In the data rows, the value 128 means zero.
Here is a table of points, one per row:
[151 127 101 115 100 146 133 156 147 117 115 120 159 177 118 161 149 168 130 130  89 112 143 109 158 126 149 131 118 163 109 153 155 125 119 178 124 122 110 155  81 135 132  97 141  89 121 125]
[139 136 105 142 140 115 160 177 163 177 139 149  80 106 140 120 167 111 133 120 167 115 116  85 112 163 125 139 129 143 140 151 108 131 138 146 121 154 120 131 128 120 156 172  96 112 130 108]
[140 128 108 130 116 100 149 142 123 125 145 161 132 169 133  93 133 168 120 126 142 124 125 114  92 117 168 106 112 104 142 120 175 123 164 108 114 131 151 148 145 179 139 110  68 132 118 132]
[108 150 158 144 110 125  91 149 145 129 122 170 130 139 111 130 148 126 144 151 139 111 133 165 112 154 121 151 152 146 107 120  85  92 126  84 135 109 177 147  92 139 151 132 164 121 130 136]
[ 82 123 116 125 121 115 129 142 115 157 123 143  94 109  86 159 123 124  87 135 101  99 104 128 158 132 105 130  92 139  85 137 118 121 150  97 117 136 128 120 118  96  92 100 117 137  94 144]
[103 100 122 119 160 173 134 126 102 127 156 114 122 115 164 140 138  95 141  97  96 154 114 137 109 124 198 129 101  87 120 118 117 133  85 146 133  66 143  78 128 159 135 104 116 139 141 151]
[106 168  81 129 134 130 145  96 155 151 111 151 148 138 144 121 116 123 159 138 121 144 128 155 171 119 143  55 148 130 150 151 129 123 141 102 157 122  91 138 114 102 126 179 123 129 132 136]
[ 82 116 103 126 112 110 134  98 145 156 115 118 119 168 138 150  80 136 154 118 143 142 159 120 128 115 139 145  98 106 121 123 102 173  92 141 117 138 177 185 160 123 146 127 145 123 131 123]
[152 116 141 173 159 117 127 106 110  70 115 108  89  81 164 143 134 106  83 125 136  79 105 189 145 122 136 156 149 111 140 131 115 148 131 144 131 108 129 168 117 120 141 131 143  84 125 121]
[ 69  99 133  80 138 129 111  70  87 149 153 101 108  99 174  94 166 118 160 133 157 121 115 102 104 121 102 106 113 115 109 112 149 133 129 135 143 118 117 156 140 141 109 107 149  56 136 131]
[132 146 125  88 136 148 151 167 108 123 129 105 170 133 118 107 101 156 129 128 140  79 120 174 120 146  77 162 104 157 114 121 144 133 111 105 132 142 131 118 117 136 148 154 135 147 120 168]
[144 143 130 162 142 152 107 127 154 188 134 117 106 173 151  85 143  72 156 137 127 107 106 135 132 106 133 151 156  91 150 118 146 153 120 124  81 139  94 138 111 136  98 103 140 128 116 140]
[152 118 144 126 147 113 141 108 119 127  74 146 182 110 106 146 115 115 141 129 147 126 132 115  77 151 149 127  78 102 136 129 119 115 120 116 135 136  67 136 132 115 105  97 142 112 166 150]
[170 119 147 113 165 134 130  98 126 177  87 106 115 123 125 128 127 123 118 107 120 117 154 122 145 161 145  90 167 122 113 150 142 115 134  98 105 129 173 109 145 173 128 158 118 104 112 133]
[172 124  92 102 107 123  85 152 131 111 145 120 153 117  88 105 112 109 143  87 112 143 148 122 139 168  93 100 125  98 143 129 107 120 129 157 120 122 145 193  95 117 146 116 104 142 143 134]
[108 150 131 102  92 153 121 114 103 122 101 109 163 107 142 124 116 123 108 140 101 107 123 110 129 109 133 117 133 155 155 117  81 112 131 171 110 121 117 113 193 141 132 132 114 100 156 120]
[113 110 149 159 128 121 114 166 121 131  70 127 116 146 145 151 136 174 159 132 125 127 128 143 120 131  71 138 125  77 152 142 135 132 137 144 139  95 127  87 122 114 114 150  91 140 134 100]
[133 147 140 123 117 115  89 103 127 140 127 158 135  92 127 142 102 145 131  89 126 132  97  90 132 132 156 189 152 117 115 124 153 111 119 143 156  96 111 179 127 122 134 151 104 152 102 136]
[124 143 150 119 149 145 148  90 127 145 124 145 111 149 113 118 143 146 106 109 159 130 146 117 166 107 139 163  97 137 135 125 142 104 171 156  84  96 108 119 125  96 189 158 144 157 137 125]
[125 102 140 119 139 100 171 173 118 136 167 156 143 102 198  95 107 127 151 150 133 164 143 142 152 156 121 102 129 116 131 114 136 112 121 175 113 111 113 135 177 132 123  83 152 121 119 140]
[131 154 145 126 146 169 146 156 155 138 149 123  83 136 124 172 120 121 122 100 121 120 120 148  98 126 132 127 147 134 161 128 160 103 145 165 174 161 133 132 148 105 111 124 147 119 126 149]
[136 121 150 138  80 136 123 147 143 137 116 114 112 108 147 163 125 100 109 142 180 124 144 125 120  85 126  79 155 116  95 124 160 118 110 123 111 141 101 125 120 123 155 129 115 167 115 145]
[142 118 132 120 114 150 139 102  85 139 118 131 107 133 144 118 113 128  98 140 171 156 112 133 126 165 150 122 135 178 146 139 120 114 153 161 140 147 148 113  45 158  93 113 119 176 128  86]
[152 137 161 128 104 132 141 139 115 103 131 126 143 139 109 150 143 147 128  70 145 146 106 147 117 117 120  85 130  86 116 187 102 133 130 116  99 154 141 141 153 130  99 146 162 149 132  99]
[144 120 154 133 141 115 149 123 104 112 114 151 107 108 145  90 148 100  95 144 105 138 131  88 119  73  88 126  97 145 146 155 116 137 104 129 170 136 135 133 126 165 150 149 149 127 124 156]
[112 176 146 149 145  96 118 105 106 114 118 126  67 124 104 113 142 145 166 127 131 113 110 161 124 139 122 107 148 136 128 146 114 140 131 156 109 155 100 105 103 138 178  84 113 147 144 167]
[147 141 108  84 105 141 164 100 146 107 146 127 121 130  95 121 110 141 111 152 153 143 117 114 125 122  90 142 159  91 136 128 120 129 117 122 138  77  85  84 153 158 132  93 136  93 100 107]
[131 131 139 140 171 126  76 166 135  91 117 124 154 164 123 177 100 111 131 138 143 129 100  95 120 102 102 111 140 183 126 137 117 129 134 141 111 114 150 133 145 137 132 109 123 124 121 120]
[ 99 124 149 132 135 197 141 138 111 105 157 139 126 124 112 122 125 132 102 171 145 149 149 117 125 148 134 126 112 137 130 159 110 159 141  94 138  94  88 156 131 134 107 128 108 118 133 121]
[128 113 129 178 131 121 146 130 136 129 122  89 116 120 118 118 151 159 108 108 101 145 139 135  75 117 102 134 188 186 101 111 112 138 147 128 102 113  91 152 116 101  95 154 126 147 118 144]
[ 81  72 159 147 116 151 164  88 127  94 138 124 167 121 123 127 128 113 163 117 119 129 122 116 134 157 135 111 105 114 157 112 119 117 118 141 122 153 123 133 128 126 148 111 126 115  75 128]
[138 142 144 174 121 138 125 125 181 120 122 107 132 135 101  95 103 154 115 154 124 130 123 107 158 140  98 140  91 123 103 112 141 101 107 133 146 155 152 139 131 127  93 145 112 106 180 123]
[163 115 110 102 122 147 114 157  85 109 153 124 112 138 124 152 107 151 157 153 119 140 119  99 129 114 160 135 143 118 157 112 114 111 123  96 110 179 134 123 113  99 114 183 146  95 156 158]
[165 129 122 149 116 103 108 125 122 144 157  99 163 169 131 120 114 136 124 135 123 120 137 145 126  82 127 145 125 105 112 147  85 106 163 117 173 116 166 118 114  93 123 110 126 125 115 139]
[119 132 110 187 126  98  84 115 108 154 203 154 149 148 135 131 103 129 127 122 119 116 155 161 137 137 133 136 111 179 108 101 129 151  57 137 113 150 117  78 112 115 102 140 117  88 123 118]
[119 139 128 154 127 118 169 137  88 123 131 142 174 173  89 135 142 117 103 116 115 112 131  90 159 130 106 132 188 116 124  99 130 146 104 117 160 131 165 129 102  99 131 108 121 126 160 136]
[152 125  94 140 165 146 130 117 147 133 110 158 109  94 131 137 167 138 165 124 156 114 124 136 163  91 126 118 139 117 102  89 112 132 144 154 127 160 133 121 144 180  86 147 138 187 105 105]
[126 137 120 151 100 129  76 140 130 108 116 109 137  99  88 115 135 103 149 145 147 132 148 118 126 155 157 143 138 121 125 146 157 167 180 155 138 127 159  85 161 126 131 166 150 129 116 147]
[137 151 156 124 130 124 135 154 118  86 136 108 105 111 110 116 119 124 201  90 107  95 158  94 139  97 145 159 128 172 116 148 131 132 136  83 131 110 118 120 109 115 107 117 138 142 131  89]
[138 160 129 103 132 133 121 100 127  96 115 127 146 146 138 135 140 134 132 161 118 147 124 128 118 149 108 184 134 148 113 144 136 120  96 124 114 159 175 125 158  62 113 113 104 141 114 151]
[131 127 128 124 113 131 141 122 162 109 113 153 118  95 141 110 127 109 121  86 122 132 119 127 106 123 121  96 102 153 119 106 129 133 128 100 104  76 170  75  86 103 120 123 142  94 121 133]
[102  71 115 112 113 110 114  87 162 100 133 138 129 130 148 108 128 132 107 106 133 109 125 117 133 145 137 140 155 138 159 162 124 115 114 103 138 107 119  93 151 120 113 117 147 175 173 140]
[129 112 119  81 124 144 116 117 176 138 120 164 144 135 138 126 127 118 102  94 105 178 151 171 146 111 126 153 166 118 108 122 144 145 179 111 149 208  93 124 124 151 151 133  82 113 141 105]
[102 122 118 139 119 105 118 155 120 132 115  93 140 111 138 144 149 144 108  89 147 165 115 138 164 137 154 129  91 157 164 111 124 121 122  76 162 116 123 131 165 159 135  79 142 105 123 138]
[192 126 110 165 121 132 131 104 103 159 178 116 137 101 128 173 119 141 148 172  91 107 137 135 113 149  80 129  95 155 128 108 152 158 116  91 118 124 160 131 142 115 167  93 156 149 153 101]
[106 125 100 124 126 151  91 165  93 129 101 143 124 150 105  74 102 141 100 133 107 130 128 134 111 116 139 107 136 126 118 134 147 106 108 113 130 137 124 138 148 104 158 135 144 142 121  68]
[118 159 144  79 149 120 112 159 177 134 128 114 158  90 135 121 136 178  75 154 135 138 149  97 107 110 141 110 127 100 156 115 113 141 136 128 133 162 137 121  94 121 132 121 126 161 110 118]
[102 118 121 114 133  81 169 121 142 158 121 124 115  94  90 146 149 103 135 166 123 132 124 183 117  72 154 157 145 126 148 143 155 117 125 158 102 113 141 132 123 154 119 152 113 120 132 121]
[176 116 139  64 121  94 121 131 143 144 118 140 104 179 120 117 146 118 142 168 112 137 125 149 145 162 167  93 114 133 113  76 121 154 130 142 157 109  97 138 160 105 117 169  99 155 125 115]
[ 77 127 108 145 142  98 146 116 127 100 152  89 125 141 183 161 124  71 101 145 106 140 120 117 121 168 117 135  79  73 117 116 148 121 137 121 111 124  91 119 130 182 141 150 169 139 122 120]
These points spread out most along one direction. Take the direction at right angles to it along which they spread out most. Then take the direction at right angles to both along which they spread out most. Go by this last direction. How far along it is each point below, from 0 to 99? 50 is the average, and the first point above lies past it. One standard deviation of the points above along it is 16.
[125 102 140 119 139 100 171 173 118 136 167 156 143 102 198  95 107 127 151 150 133 164 143 142 152 156 121 102 129 116 131 114 136 112 121 175 113 111 113 135 177 132 123  83 152 121 119 140] 66
[118 159 144  79 149 120 112 159 177 134 128 114 158  90 135 121 136 178  75 154 135 138 149  97 107 110 141 110 127 100 156 115 113 141 136 128 133 162 137 121  94 121 132 121 126 161 110 118] 71
[ 99 124 149 132 135 197 141 138 111 105 157 139 126 124 112 122 125 132 102 171 145 149 149 117 125 148 134 126 112 137 130 159 110 159 141  94 138  94  88 156 131 134 107 128 108 118 133 121] 60
[138 160 129 103 132 133 121 100 127  96 115 127 146 146 138 135 140 134 132 161 118 147 124 128 118 149 108 184 134 148 113 144 136 120  96 124 114 159 175 125 158  62 113 113 104 141 114 151] 56
[126 137 120 151 100 129  76 140 130 108 116 109 137  99  88 115 135 103 149 145 147 132 148 118 126 155 157 143 138 121 125 146 157 167 180 155 138 127 159  85 161 126 131 166 150 129 116 147] 44
[170 119 147 113 165 134 130  98 126 177  87 106 115 123 125 128 127 123 118 107 120 117 154 122 145 161 145  90 167 122 113 150 142 115 134  98 105 129 173 109 145 173 128 158 118 104 112 133] 45
[ 69  99 133  80 138 129 111  70  87 149 153 101 108  99 174  94 166 118 160 133 157 121 115 102 104 121 102 106 113 115 109 112 149 133 129 135 143 118 117 156 140 141 109 107 149  56 136 131] 49
[113 110 149 159 128 121 114 166 121 131  70 127 116 146 145 151 136 174 159 132 125 127 128 143 120 131  71 138 125  77 152 142 135 132 137 144 139  95 127  87 122 114 114 150  91 140 134 100] 43
[147 141 108  84 105 141 164 100 146 107 146 127 121 130  95 121 110 141 111 152 153 143 117 114 125 122  90 142 159  91 136 128 120 129 117 122 138  77  85  84 153 158 132  93 136  93 100 107] 64
[152 125  94 140 165 146 130 117 147 133 110 158 109  94 131 137 167 138 165 124 156 114 124 136 163  91 126 118 139 117 102  89 112 132 144 154 127 160 133 121 144 180  86 147 138 187 105 105] 31
[ 77 127 108 145 142  98 146 116 127 100 152  89 125 141 183 161 124  71 101 145 106 140 120 117 121 168 117 135  79  73 117 116 148 121 137 121 111 124  91 119 130 182 141 150 169 139 122 120] 48
[131 131 139 140 171 126  76 166 135  91 117 124 154 164 123 177 100 111 131 138 143 129 100  95 120 102 102 111 140 183 126 137 117 129 134 141 111 114 150 133 145 137 132 109 123 124 121 120] 48
[119 139 128 154 127 118 169 137  88 123 131 142 174 173  89 135 142 117 103 116 115 112 131  90 159 130 106 132 188 116 124  99 130 146 104 117 160 131 165 129 102  99 131 108 121 126 160 136] 57
